Here is a table of points, one per row:
[   7  -54 -106   -8    3  -29   55  -26  -35   49   62   60   18  -37
  -11  -63   42   70   41   -8   -7  -37  -92   22   21   16   22   26
   11  -29   -7  -31]
[-14 -37   9   8 -14  26   1   8  23  22 -81  58  23   4 -29  41  31 -36
  60  11  -6  15 -44  50  25 -46 -16 -62  28 -14 -77 -12]
[-15  18 -14 -20  39 -22  62   6 -15 -11 -50 -34  11   5  45  34  44 -24
   6 -44  17 -25  15   9 -31  20  15  53  -9  41 -25  20]
[  3  -1 -78 -35  16  36 -62   0 -45 -27  -3   4  -2 -16 -71  30 -21 -13
 -17   9 -32  -9  50 -20  -1  35  38 -34  12   7 -48  33]
[ 54  -2 -29  -4 -15 -14 -40  52 -36   7 -15 -19 -44   4 -17  28 -11  27
  33 -16 -36  18  11 -17 -10 -24 -91 -22 -63 -43   5  -1]
[ 22 -15  31   3   3  -1   0 -14 -42  12  11 -45   6 -21 -57  18  10   2
 -44  33  31  20 -39  12  22  31   4  -2  12 -34 -35   0]
[ 22  11 -45  -3  12  74 -52 -19 -22  17  -1 -37 -38  43 -25 -62  79 -53
 -90  18  36  23 -69 -26  -6 -17  20 -65  13 -14 -40  47]
[ 44 -16  37   7 -11 -32 -12  -7 -16  -5  30 -14  25  59 -37 -46 -55  49
  58  32  20  45  31  21  -9  28  31  23 -27 -40 -22  -9]
[-26 -23  32 -19 -14 -10 -14   3  45   5   5  25 -14 -13 -18  10  -1  47
 -46 -19  20   2   9 -18  24 -46  31  17 -14 -19  48  17]
[ 27  28 -23  29 -53 -16  25  -9 -32  56  32  22  -2  22  46  39  67 -30
  27  74   5  -5 -24   3 -25  21  47  50  18  32  49  -4]
[-37 -14  41   7 -13 -13  19  36  49  25 -32 -20  15 -29  11  10 -31  -1
 -54 -39  -7 -41   7 -17   9  18  11   2  14 -48  20  -2]
[-17  24  34 -11   9  -5 -27  53  22   2 -28  65  47 -23  35  -6  22  12
 -27  78  -9  41  35  38   2  -3 -23 -21 -29   6  -1 -15]
[ -18   -1   14  -11    8   -8   10   19  -51  -12   24   74  -38  -19
   25   -5  -50  -38   48   51   32   -4   15  -54  -20 -111 -111   -7
   18  -26  -31   30]
[ -5 -16  14  30  18 -12 -21 -42 -12  16  34 -19 -52 -28 -28  14 -41  41
 -64  32 -18  22  -2 -13  -7  17  27  -7  10  46 -47  29]
[ 63 -52 -19  35  29  47   6  47  -3 -14  47   6 -19  -8   0  28 -64 -29
 -37  -9   2   1  -5 -60  14 -40  -5   9  27   9 -45 -17]
[  -4    9  -15   23    7   17   19  -16  -63    6   17   78   78   75
   13 -101  -49   25 -104   24  -57   26   25   35  -44   57  -67   27
  -32  -18    9  -20]
[ 48 -20  16 -31 -46  19 -21 -33  67  22  -1   7 -15  -4 -32  14  69 -89
 -23  13 -22  23 -53  42 -51  31  14  10   4 -54 -64  15]
[  0 -52 -91 -33  -1  38 -50  16 -37   3  -1 -18  -5 -30 -17   2 -34 -63
 -32   0  10  31  11 -24  20  10  22 -22 -26   9 -61  21]
[-79 -31 -16  -8 -49  22 -10 -74  30   6 -30  16  13  47 -24  42   6  30
 -40  -9 -22  -3   1   7  17 -90 -52  98   9 -22  41  21]
[-51  24  -4 -29 -13  17 -13   0  13  30  28  12   0  -7  11  13 -31   1
  18 -78   6  32  14 -34 -20  18  49 -13 -16 -27  34 -18]
[-34 -52  21 -11 -25  -1  -5  -6  27 -35 -51  14 -27 -12  -3  12 -34  38
 -42  -9  47   1   6  -1  -1 -11  28   8  20   1  51  -8]
[-28 -14  44  30  14 -11 -12  11  -5   7 -36  77   6 -23 -29 -54   9   4
  46   6 -46  11 -26  49  11 -31 -17  -4  20 -21 -46  25]
[-41  57  26  49   6  -5   6   4  41   6 -69  37 -24 -31   8   3 -42 -16
 -13 -80  29 -37 -20 -62   0  47  21  -9   5 -31  22  -9]
[ 27 -20 -19  14  29 -19  19   8 -11   1  44 -24 -12  15   8  10 -27 -63
 -14 -13  15  10  29   4  32 -25   6 -52  34 -44  15 -19]
[ 23 -18  38  -6   4  18  27 -23 -40 -22  22  -2 -15 -38  -7   5  31 -23
  31  45 -46   1   9  17  18  21  21 -15 -22 -32  27  -2]
[-37 -11  16  12  -7 -29  -3   5  28  13 -44   7 -26   5  66  25 -36 -18
 -28 -53  18 -36  -1 -29  24  46  16 -41 -31 -29  31  14]
[-32  16  12   2  -7 -24   1  21 -14 -34  41 -13 -13 -11 -70  42 -32  37
 -44  60  20  25 -34 -26  21  37  26 -10  -3  17 -34  18]
[  9  35  27  10  35  24  20   1 -33   4  19 -28 -12  -2   7  -1  53 -37
  25   0  15   7  11   6  22  21   1  45  27  25  45 -18]
[ 11  80  22 -10   5   5  27  -4  -9  14  47 -18 -33  -9  41   7 -41 -33
  31 -54   6 -22 -19  45  23 -19 -39 -10 -41  61 -17 -34]
[ 19 -28 -62  14   6  13   1 -17  96 -45 -18  -9  23  70 -25 -80 -32 -28
  67  34 -19 -44   4 -22   0  38 -22  -4 -37  -7  47   3]
[ 18 -18  -8  12 -22   9 -23  51 -32  19  31 -10 -22   7 -25   7  13  65
  60 -15   8  23  30 -54 -57 -10 -78 -20 -12 -17 -11   0]
[  5  35  -6  19 -11 -14  11 -15 -37 -29 -35 -46  24 -40  45  -9  30  -9
  27 -39  12 -35  26  25  -2  15  14  42 -16  47 -23 -10]
[ 23 -11  53 -34  27 -38 -88 -43 -53 -15  17 -25  40  35 -40  23  -9  45
  15  12 -49 -48 -61  -8   1  -8  37  -2  -7 -14 -62 -11]
[  0  -7  16  35  15 -33   3  -1 -10  15  40 -40  32  16  35  37  40 -31
  -4   7  12 -33  14  23   5  24  -3 -16  20 -16  40  20]
[ -8  -1  21  11  54  -3 -15  -6  27  48 -36  76  29 -17 -17  15  34  19
  41  34  -6  21  24  37 -15 -22  -8 -46  -2  -7 -29  14]
[ -2 -28  28 -17 -26 -10  15 -11  75 -23   7  -9  -5  31 -29 -16  42  49
  -3  23 -19  -6  34 -90  -3  34 -48 -60   9  90 -45 -25]
[ 17 -25  40   3  18  26  43  23 -25  -7  23 -33 -38 -13  25   1  25  -5
  17  14   2   8   9  26  -1  22  26  -5   9 -22  46  33]
[ -57   13  -39   34  -24   41    6  -30   34  -24  -27  -22   23   41
   23    9   22   59   12    7   -5   22    9   17   23 -111   26   63
  -35  -13    5  -10]
[ -1  15  18  18  -4 -17 -11  -4  14 -18   2 -16   3 -15  22  -9   1  27
 -14 -50 -36  24  34  -2   4 -47  49  41  14 -28  12   6]
[ 16  48   9   3 -27 -13  -1  19 -37 -18  27  10  14  27  27   6  59 -51
  35  -8  33 -33  11  11  17   9  30  31  20  60  28  -9]
[ 58  72  29   1 -18   4  34  -5 -23  12  32   9  41 -20  -9  -6   7 -31
  11 -72  26 -32  30  27  24 -32 -26   4 -21  80  10  19]
[-10 -34  15  18 -23 -24 -13   3  79  15  -2 -35 -31   7 -37 -30 -24  39
 -14  30 -25  -8 -22 -47   4  33 -23 -23  22 112 -32   5]
[-29  22  18 -27  12 -11  28  60 -17 -13  -1   5 -51  91  32  -8  65 -63
 -40 -76  29 -40   8  38 -13  30  20  34  23  34 -10 -23]
[ -9  19   8  -6  31  33 -23  17 -24  -2  35 -32  24 -24  25   8 -33  17
  61 -26  -5  42 -15  33 -17  28  -2 -11   2  29  53 -11]
[ 33  76  -9  -9   5 -31  24  17 -20 -45  11  37  34 -18  41  17 -24  -7
 -40 -23  -4  48 -37  27 -47 -58 -53 -70 -24  50  66  25]
[ 50  94 -85 -74  14  35  36  13  74   0 -61 -17  10 -25  61 -46 -46  65
  35  37  24 -91   4  26  14  39 -19  47  28 -29 -13  26]
[-39 -25 -23  -9  48 -12  13 -28  39 -18 -41 -29 -12 -54  -5   9  27  23
 -63  19  23 -57   3  17 -52 -58  -7  41  -8 -31  29 -60]
[ 27 -30   3 -12  22 -27 -28 -37   8  -1  -3   8  38 -41  16  14  77 -21
  40  35  -8  81 -26  -1  31  44   1  66   0  17  19 -11]
[-23   2   4   2 -15  -9  29  -3 -19 -14  26 -40  -7 -17  -3   2 -27   2
  12 -31   3  20  37 -12   6  33   2 -50  -3 -58  14  -8]
[ 18 -22   3  15 -12  -2 -16 -27 -20 -17  17 -10 -27   0  37  22 -46  25
  34 -19   9  15  29   7  10  42   0 -40  39 -28  20 -15]
[-31 -19 -10 -17 -36  -9  21   4  48  26 -69 -42   9  39 -40 -52 -62  -5
   5  54 -26 -11   7 -37 -12 -55  54   4  11  38  38 -27]
Along one direction, these points spread out more than along any other. Take the direction at right angles to it along which they spread out most. Go by this last direction. How far along it is each point below, from 0 to 99? 50 is the average, and the first point above lies past it. One standard deviation of the points above along it is 16.
[-34 -52  21 -11 -25  -1  -5  -6  27 -35 -51  14 -27 -12  -3  12 -34  38
 -42  -9  47   1   6  -1  -1 -11  28   8  20   1  51  -8] 22
[ 44 -16  37   7 -11 -32 -12  -7 -16  -5  30 -14  25  59 -37 -46 -55  49
  58  32  20  45  31  21  -9  28  31  23 -27 -40 -22  -9] 57
[ 27  28 -23  29 -53 -16  25  -9 -32  56  32  22  -2  22  46  39  67 -30
  27  74   5  -5 -24   3 -25  21  47  50  18  32  49  -4] 67
[ 18 -18  -8  12 -22   9 -23  51 -32  19  31 -10 -22   7 -25   7  13  65
  60 -15   8  23  30 -54 -57 -10 -78 -20 -12 -17 -11   0] 59
[ 23 -11  53 -34  27 -38 -88 -43 -53 -15  17 -25  40  35 -40  23  -9  45
  15  12 -49 -48 -61  -8   1  -8  37  -2  -7 -14 -62 -11] 63
[-10 -34  15  18 -23 -24 -13   3  79  15  -2 -35 -31   7 -37 -30 -24  39
 -14  30 -25  -8 -22 -47   4  33 -23 -23  22 112 -32   5] 39
[ -5 -16  14  30  18 -12 -21 -42 -12  16  34 -19 -52 -28 -28  14 -41  41
 -64  32 -18  22  -2 -13  -7  17  27  -7  10  46 -47  29] 56
[ 23 -18  38  -6   4  18  27 -23 -40 -22  22  -2 -15 -38  -7   5  31 -23
  31  45 -46   1   9  17  18  21  21 -15 -22 -32  27  -2] 68
[  0 -52 -91 -33  -1  38 -50  16 -37   3  -1 -18  -5 -30 -17   2 -34 -63
 -32   0  10  31  11 -24  20  10  22 -22 -26   9 -61  21] 65
[  9  35  27  10  35  24  20   1 -33   4  19 -28 -12  -2   7  -1  53 -37
  25   0  15   7  11   6  22  21   1  45  27  25  45 -18] 65
[ -1  15  18  18  -4 -17 -11  -4  14 -18   2 -16   3 -15  22  -9   1  27
 -14 -50 -36  24  34  -2   4 -47  49  41  14 -28  12   6] 37
